Here are some numbered points:
[ 20 -22 -10  30 -19  -1   7   3  29  22 -33 -23  -9  -5  26 -14  -7  -8
 -13   2 -18 -11  -4  12] 0
[-20   0  -9  11  26 -11  -7   8 -30 -17 -10  -7   1  12   3  38  25   6
 -14  22 -12 -29  10  23] 1
[ -4  -2 -25  14 -23 -24 -43   3 -15  21 -10  10  30   9  18   9 -23 -16
   3 -33  25  12   6  -7] 2
[ 28 -28 -18  18  21 -45  52  -7 -50   6  43 -72  -8   0  28  12 -21  16
  -5 -26  16  25   3  40] 3
[-31   2  21  -7   2  20 -17   5  23 -38  -1  12 -11  52 -27  -8  18 -47
  17 -44   7 -18  -4 -16] 4
[-21  30  17 -62 -40  24 -60 -41  32 -31 -49  55  27  10 -45 -20  31 -30
 -10  -6  -1  17  35  38] 5
[-11  15 -14   3  16 -10 -37 -27  19  -8  -7  -1  31 -16  -5   2  13 -37
  -9 -21 -38  -3  -5   5] 6
[ -7  76  15 -29 -12  20 -10  -6  26  -4   4  50  38  24 -27  17   6  24
 -32  38  16 -22  44  34] 7
[ -6  29  19 -37  -9 -11   3 -40  12 -19 -51  34 -43  -9  -4 -15  46 -36
 -18  20 -15 -16  -3  29] 8
[ -1 -20 -25  31  24  -5  32 -46 -32  45   2 -12  32   2  -8   0 -19  20
  27  62   2   1  -1  17] 9
[-43  45  39 -23 -33  13 -50 -47  13  10 -12  17  12  31   9 -20   3  20
 -17  46 -26  -7 -26 -12] 10
[  0   2  24 -48  14  24  19 -22  37 -34   5 -10  14   9   7  -9 -26  11
 -41  56 -52 -37   4  27] 11
[-18 -14 -27  10  -2  15 -16  -2  -5  -8 -55  21  16 -16  21   9 -13   1
  31  13   9  24  27  -8] 12
[ 16 -17 -17  16  69 -36  47  34 -52 -16  35 -18  -4 -11  24  35 -36  41
   5   5 -20  45  38   1] 13
[ 13 -17 -18  48   4  11  20  14  -8   5  39 -34  10  -2 -11   0   2 -22
  41 -69  31  30 -10 -40] 14
[ 28 -41 -23 -36  24 -15  14 -18 -41 -29 -11  -4  -6 -26  16  10 -18  26
  26 -23  -5   4 -19  10] 15
[ 36 -36 -15  66   6 -19  10  29  -3  22  29  36   4 -50  26  11  -8  15
   4 -35   7  11 -28 -46] 16
[ 11   9 -13  -2   2  -5   2  -8   5   0  33 -17  55  17  -3  -3   1   1
  -5   5  10   4  13  14] 17
[ 41  -4 -15 -32  19 -10 -13 -46 -44  -2 -37   9  -2   9  30 -49 -21  16
  10  51  22   6  -5  15] 18
[-12 -21 -30 -52  38   2  26 -19 -19  32  31 -33 -23 -14 -18 -40 -11  18
  -5  44 -21  23  16  -5] 19
New points follow, each followed by the numbers of its three nearest points above, looking only along the 3 directions in which the numbered points spread most, nearest first.
[-15  42   7  44  -9 -28 -28   7  -4 -16   6  18 -33 -10   4  -9  15 -34
   9  21   5 -23 -14  -7] --> 6 2 0
[ 19 -10   1  21  13   1  -9  77  -5  43  45  16   9 -19  12  19 -13  -4
  55 -42  21 -14 -20 -36] --> 14 16 2
[ 27 -55 -22   1  10  -9  28  43 -20  26  12 -22 -50 -10  -2   3   0  12
  13 -23   3   9  12 -38] --> 16 15 3
[-11  11  29  -1   2  12 -26  -3   2  34  -8   3  33   3   4 -11  20  -3
  -4 -25  26   3 -27   9] --> 6 2 0
[ 16 -15  55   2   0  33 -18  -9  35 -12  -5 -19  11 -10  -1   4 -10  11
  44  -6  -3 -34 -21 -19] --> 6 0 2
[-29   6   9  16  35  31  -4   4 -17  22  -4  28 -11 -12 -18 -65  17 -56
  -5  -9  32 -34  34 -11] --> 6 2 0
[ 48  -2   7  45  41 -28   1  22 -25   8 -25 -15  11   3  22  10 -27  28
  37   8  -2  -9 -22 -27] --> 15 0 16
[-20  10  -1 -36 -36 -16  20   0  25  -2  -9   1 -23  11 -29 -17   0  20
 -10 -19  28  -5 -18  -6] --> 6 1 0
[-37  19  11 -40  13 -10  14 -16  16 -16 -22  -2   5   8  -9  18  15  -8
 -18 -29  26 -12 -10   7] --> 6 1 17
[ 19  -1  -8  12   3  35 -21  35  19  -4  24   3 -27 -10  32  22 -28 -15
  39 -21  17  17 -43 -52] --> 2 16 14
[-11  -9 -13  -6  -1   5  29  11  15  11   4  21  48 -13   9  -2  16   0
 -50  53 -41   1   8 -13] --> 1 17 11
[ -4  20 -53  -8 -12 -17  16   2  15 -17  14 -44   3  -6   8 -20 -24  12
   1  17  24  -2  15  40] --> 1 17 9
[ 14 -12 -12  -3  20 -11  25   7   5  15  39 -27 -25 -17  56  26 -49  23
   6 -14   4 -35 -15 -42] --> 3 15 13
[  9   7  13  -3 -31 -12 -13   8   1  -8 -18   7   5  19 -13 -14  31 -16
   1 -28  23 -15  -3 -22] --> 6 2 4
[-15 -41 -38  46  12 -11  -3  49 -21  37  14 -10 -47   2 -16  38 -20 -18
  18 -30  48  71 -33   5] --> 16 14 2
[-11  -6  58  -8 -30  50 -54 -14  -7 -12 -13  36  -5  -1  -3 -47   6 -33
   7   5 -22  -6  13   7] --> 8 10 6
[ 14 -10   1 -12  36 -16   1 -22   3  -6  -5   9 -26  29  32 -12  20 -21
  -5   1  20 -24   8  -5] --> 0 1 12
[  6  48  20  34 -34  11 -38  -7  27  -8   6  15  44 -20 -13 -10  31 -28
 -28 -56  12 -22  17  11] --> 4 6 2
[ 44 -28  -2  -5 -60  -1 -12  59  12   0  -8  23 -13  -7  45  36  16   5
   7 -19  32 -17 -21 -34] --> 2 0 12
[-18  15   9 -10 -25  15  -5 -41   3 -27  25   6  27   1 -44   3  43 -12
 -53  38 -33 -16  20  25] --> 7 11 10
[ -6  10  22 -39 -21 -30  10 -57  29 -29 -27  10  54  36 -35 -37  53 -16
 -43  34   0 -34  15  34] --> 10 7 8
[-38  -8  30   2 -36  34  33 -27  12  41  -7  -7  25  -4 -22 -40  20  53
   5  22  32 -40 -13  32] --> 1 6 17
[-23  23  12 -43 -28 -18  -1 -12  -1 -26  -9   3 -14   1  34 -17  13  -8
  27 -15  26   0  24 -41] --> 6 12 0
[-32  -4   0  30  19   5 -11  -6 -33  36  22 -23 -24   9   1  -4  11 -24
 -20 -70  13  -9 -16   0] --> 2 14 0
[-22  -7 -25 -34  -4 -20  -8 -15 -28  11   6  12 -12   8 -25 -14 -42  19
 -36  14 -20  29   2  20] --> 1 19 9
[-29 -18 -12   1  24  19 -12 -22  -8  24 -13 -14   6 -50  38  27  14  -8
  18  -2 -11  -2 -23   9] --> 0 12 15
[ -4  -3  18 -46 -13 -13 -14 -43   1 -29  13  11  -1  18 -21 -25  25  13
 -13  -4  -7 -12  -7 -28] --> 6 1 8
